T: several groups of rows, each row roughly a mix of its group's hidden directions
T (164 x 11)
-102 241 -83 -339 -166 195 -24 -19 154 184 -335
-362 -147 328 -35 187 -60 -244 257 17 -24 -29
-128 220 -37 -210 -113 -262 127 -107 143 311 -301
-183 131 164 90 -478 128 -20 -82 -45 -119 271
57 -139 239 -216 89 -101 256 124 -203 -19 400
-205 -13 174 -190 408 16 -188 -12 -283 -172 81
27 -272 328 209 165 -95 -238 51 -183 -238 -124
251 -46 -88 -287 -267 88 16 -86 87 -276 -319
154 -24 0 -311 -264 237 -240 -7 -152 -316 2
-195 86 119 176 310 -153 3 118 -176 310 276
-134 -81 -231 291 20 -126 -409 -148 -206 -104 -76
-227 188 355 81 1 -48 162 74 -226 311 162
-105 -374 90 -9 423 -104 -50 38 -63 210 -162
169 116 -177 -225 -301 38 100 -80 238 -236 -287
193 -37 119 -163 237 136 305 -56 60 -154 387
4 85 268 211 -303 169 162 223 282 111 122
110 221 -294 -295 -234 -68 293 67 162 118 -56
414 223 -202 -87 -112 244 37 16 178 -94 209
-98 -371 171 -22 371 -64 115 137 58 3 271
-20 -236 48 -43 279 -166 156 100 -206 140 -407
-403 21 340 33 -115 -218 4 -94 -240 -144 21
-98 -164 -200 -81 361 53 -287 -190 -33 -222 -206
227 20 -93 -26 -223 248 -449 -9 -9 -35 -227
-214 -349 -177 146 -78 -226 -292 -132 2 -35 -214
-257 248 224 170 -79 115 73 273 -67 270 210
-132 -134 -89 235 -61 -290 -245 -157 -63 -108 -375
111 -95 98 77 384 -31 -66 -158 -323 -316 -93
-274 257 147 12 -415 126 209 20 164 53 -47
253 168 -85 -190 -129 2 -54 -123 -160 -96 -471
257 -51 -69 -75 -191 -126 -321 298 15 141 290
1 -217 123 -229 380 88 105 -82 -135 -219 275
281 -73 43 28 191 -101 240 -107 -205 -414 107
-261 -62 171 240 280 -233 139 170 -65 213 195
-125 54 -142 -129 262 -61 61 210 398 266 149
-182 -159 187 238 326 -154 -128 -47 -155 213 245
78 266 -225 -124 92 179 -136 150 375 -16 250
-123 172 -156 182 347 -156 305 -141 91 178 -167
284 84 187 92 -267 -17 171 350 -151 183 130
-75 19 101 246 298 -27 -176 -15 -87 46 -469
-300 -171 -30 89 303 -393 -17 91 209 11 36
199 68 215 11 -439 203 171 227 24 146 11
-190 105 229 -335 -286 233 -155 34 -109 -204 13
-366 89 73 -57 20 189 -445 61 43 177 -77
149 9 332 292 13 -189 232 305 86 57 127
182 170 -217 168 143 177 98 289 -54 -194 323
67 -373 286 119 44 -46 289 214 -131 -172 -85
100 71 216 -112 13 478 171 -101 -66 -217 183
-75 10 65 -380 156 -2 251 4 -94 -57 417
-319 71 104 76 -168 -187 358 175 103 267 5
262 278 -237 -306 -165 1 -62 -194 116 -137 -174
-146 -517 167 45 229 -17 -105 -14 -74 -150 -129
41 -254 -36 124 196 82 -17 -164 1 -385 352
211 -302 85 231 390 -174 139 -97 -101 -96 30
-47 59 40 447 148 240 -118 214 158 234 -41
200 162 122 85 -200 321 -77 -101 -251 -252 -232
-120 -317 -95 299 347 -71 -46 215 32 -27 195
131 -116 -107 -287 -162 -68 67 38 195 -353 -321
127 -269 229 -111 168 60 315 -152 47 -240 246
408 102 8 -295 102 -17 49 112 -257 -268 7
191 -17 -146 -160 -348 -35 -364 -248 9 12 -165
280 62 203 150 -59 197 163 -205 -67 -402 66
278 -375 -99 -25 95 136 -287 -151 -66 -241 -59
-150 74 -102 -21 270 227 -169 -212 108 -83 -414
-167 -315 291 -27 -262 96 160 86 -95 -68 300
-61 -118 186 -478 -90 84 191 4 -246 -15 185
-127 259 90 -330 -259 92 221 -9 -109 292 -71
58 -27 -163 27 164 50 -268 -230 -354 -291 -178
11 -103 -64 -107 367 -189 307 -45 -126 75 337
3 -268 -57 -444 340 -109 0 150 58 11 -44
-272 -162 119 63 389 36 -74 210 -180 97 254
38 -95 145 62 -171 -38 -132 40 -410 -30 -416
-9 -49 -43 7 518 -43 20 -164 -20 -266 234
326 -147 -305 -39 79 -115 -159 -227 -145 -294 -33
-295 -309 342 153 105 57 60 -136 127 -189 -124
-59 180 -151 -107 63 -224 429 -299 -153 -24 75
-34 -87 -32 422 153 -57 86 -30 196 407 14
-212 -62 -185 83 397 -172 -157 134 24 120 304
11 -302 -91 -165 171 -284 -210 -132 189 -255 -166
255 -9 -52 88 63 -229 427 -88 66 -184 258
-361 -17 302 126 98 190 -133 107 -214 35 -259
106 -133 0 367 359 -230 199 61 -21 5 195
142 -2 155 172 -354 208 -97 -66 -75 -194 -357
214 -138 -280 -210 81 -121 -234 -233 83 74 -311
69 -118 440 174 113 88 165 84 0 -328 149
-346 148 251 52 5 108 -318 -7 -257 -157 -129
169 -237 44 -153 362 -392 25 27 -102 -73 -123
81 -170 228 -156 79 -171 7 197 -295 -9 393
34 -170 -187 184 -53 -202 -156 -378 2 -326 -105
98 -255 37 236 -10 48 -439 2 -115 -287 68
122 -113 161 -44 -459 197 -109 79 65 -255 187
-334 -162 230 53 169 -35 -273 56 -51 -150 317
-65 -117 257 -57 18 80 373 -89 -83 -292 306
-53 122 -136 211 -375 105 -297 -56 140 -61 -283
53 -164 -83 73 -81 -13 -577 58 -183 -55 -78
-136 -109 124 190 375 -385 -31 -84 51 -26 212
-38 94 -97 186 -57 -391 116 -98 158 333 -241
161 -150 54 371 88 -152 -272 3 77 170 -314
98 199 1 -297 -324 -49 29 -265 151 -86 -285
204 -115 -22 -144 -182 162 -78 -41 88 -524 -49
-375 -173 165 12 210 210 -147 -122 -292 -117 -72
14 76 -411 -204 255 3 -181 272 -47 191 -24
143 -61 82 -287 115 -215 102 235 -201 372 100
104 -392 -5 52 324 -327 60 26 55 -109 169
284 -305 81 113 306 -40 18 107 -225 -243 133
97 234 -80 -153 -235 -327 280 165 85 -67 -231
103 -217 -90 -113 140 -239 -76 86 -262 64 432
16 17 197 -33 220 -20 66 189 21 -451 306
354 -149 -320 -227 -68 -167 5 -101 269 -53 -86
201 124 -172 -271 -330 123 -288 -183 -20 -166 -18
-19 87 -108 -142 -415 -111 -107 117 224 268 -237
127 -50 -107 502 212 -257 42 14 57 134 -107
-140 -87 351 -257 122 111 261 -44 -221 -213 139
108 6 -247 490 46 -70 -134 -76 232 2 -172
119 285 112 16 -316 349 -12 -98 -60 -129 -259
-133 51 -323 260 -80 71 -255 -133 213 -75 299
3 -441 186 -260 -191 182 144 123 99 126 -11
-55 106 -142 -158 -368 84 -434 72 15 -93 153
120 -53 138 50 -2 298 -234 -104 -228 -389 177
-155 265 -93 -204 153 51 -259 117 -205 333 153
-170 -397 -47 129 -8 -424 -83 59 92 126 -84
-188 -65 -41 -93 17 233 -327 -214 -125 -174 -352
-166 -269 234 269 49 42 83 325 56 268 -96
-92 165 58 -191 -417 171 218 -44 108 104 -277
326 -344 -111 23 291 -157 -48 -16 -29 -257 106
69 -262 -62 -24 408 60 179 -194 -3 -204 260
251 39 273 -34 226 -293 272 12 -274 0 30
-160 361 -94 -257 239 -100 -94 118 27 302 -120
208 -90 -76 -398 -146 83 -212 -107 -12 -245 -257
259 49 -98 -135 -196 327 -85 -140 195 -204 -281
-268 270 141 -168 -254 -8 -333 174 91 -137 -44
-352 250 172 -210 -279 102 -45 25 -32 268 -59
24 -18 91 -146 -523 253 -94 14 83 -202 51
365 -259 216 94 163 -69 298 162 55 141 41
110 -225 149 257 378 -164 102 96 -213 -1 204
-8 79 -206 287 62 -27 189 -14 53 497 -74
-197 -368 -161 204 65 -100 -313 6 246 -40 -103
189 185 -124 -229 -215 216 -78 -193 -61 -112 -370
-64 283 -339 64 -85 -88 -192 192 136 302 160
-101 183 -63 183 150 446 -24 71 109 67 321
-102 128 -25 -383 -432 -9 184 38 -137 -77 -84
59 -162 94 473 -196 67 -91 -82 42 -320 -49
-302 273 42 -115 -341 43 119 5 154 250 -168
-235 136 -169 23 225 -93 376 -247 -17 154 -197
-168 -246 162 53 17 -392 111 83 22 263 -259
119 -1 -119 -327 -156 148 -371 -231 39 -190 -129
-129 -9 -367 -354 -117 -34 -27 -296 -92 115 159
-342 211 -265 -4 -78 -103 -9 37 349 223 -79
-198 41 179 239 -7 229 -37 -186 48 -398 -219
12 415 -142 -6 -177 85 186 -231 -78 -213 237
196 -163 -81 -163 -163 51 -112 40 -39 339 -412
238 46 -143 76 96 97 281 102 271 -65 396
-370 194 -196 -269 -61 -71 -201 75 204 190 -99
-83 -258 72 -56 543 -130 -60 118 104 57 52
-86 -138 167 23 171 91 243 -278 139 -271 325
39 -126 -152 -133 318 -164 362 -106 -76 145 267
103 285 -65 -24 -115 -211 -33 -303 -246 -268 -218
125 95 -35 -143 -413 140 154 -94 193 -236 -256
-174 29 238 9 196 284 4 -208 -329 -259 -45
48 20 -381 88 233 -155 -246 -239 181 207 -5
78 -51 5 -323 -331 153 -21 -81 -20 70 -411
111 50 -12 -163 -466 217 75 13 220 107 -235
135 -127 -244 -163 231 -104 340 12 227 224 158
-201 -5 107 16 -269 -193 84 312 304 258 -46
-206 182 -31 -353 -251 116 -12 335 95 84 -145
which group is each row in? (one row of each group first)
-36 8 152 129 54 71 -170 -77 12 -426 403 : G
90 70 205 98 -483 75 -245 226 65 -56 -73 : E
80 -66 -123 162 -168 -96 146 108 156 439 -295 : D
-78 -406 -177 -224 93 -219 30 -46 320 99 52 : S

67 83 -167 -267 -169 -201 427 -137 47 -48 206 : D
-74 -257 219 -97 179 73 164 -132 -248 -311 241 : E
187 217 -150 -164 -288 157 -147 -291 157 -231 -61 : G
-95 -132 42 -1 404 -79 -275 148 -210 -2 297 : G
89 -56 -98 -240 -426 32 52 -236 122 -5 -306 : S
432 -152 -147 59 -236 149 -20 53 246 -141 175 : S
-245 267 3 -241 -391 -67 -263 -82 67 -9 -13 : D
288 91 -54 83 -362 378 90 -173 -36 1 -112 : G
339 -153 -187 -262 -238 -112 -161 -93 262 -30 112 : D
-383 138 125 -83 -232 124 65 80 -175 340 113 : S
223 389 23 -297 -50 307 151 87 -4 89 -45 : S
-226 20 -164 44 -81 -286 -161 158 228 317 -234 : S
19 -383 21 202 193 -90 -53 -158 -304 -222 156 : E
361 26 -242 -91 256 -6 137 319 -168 -118 24 : G
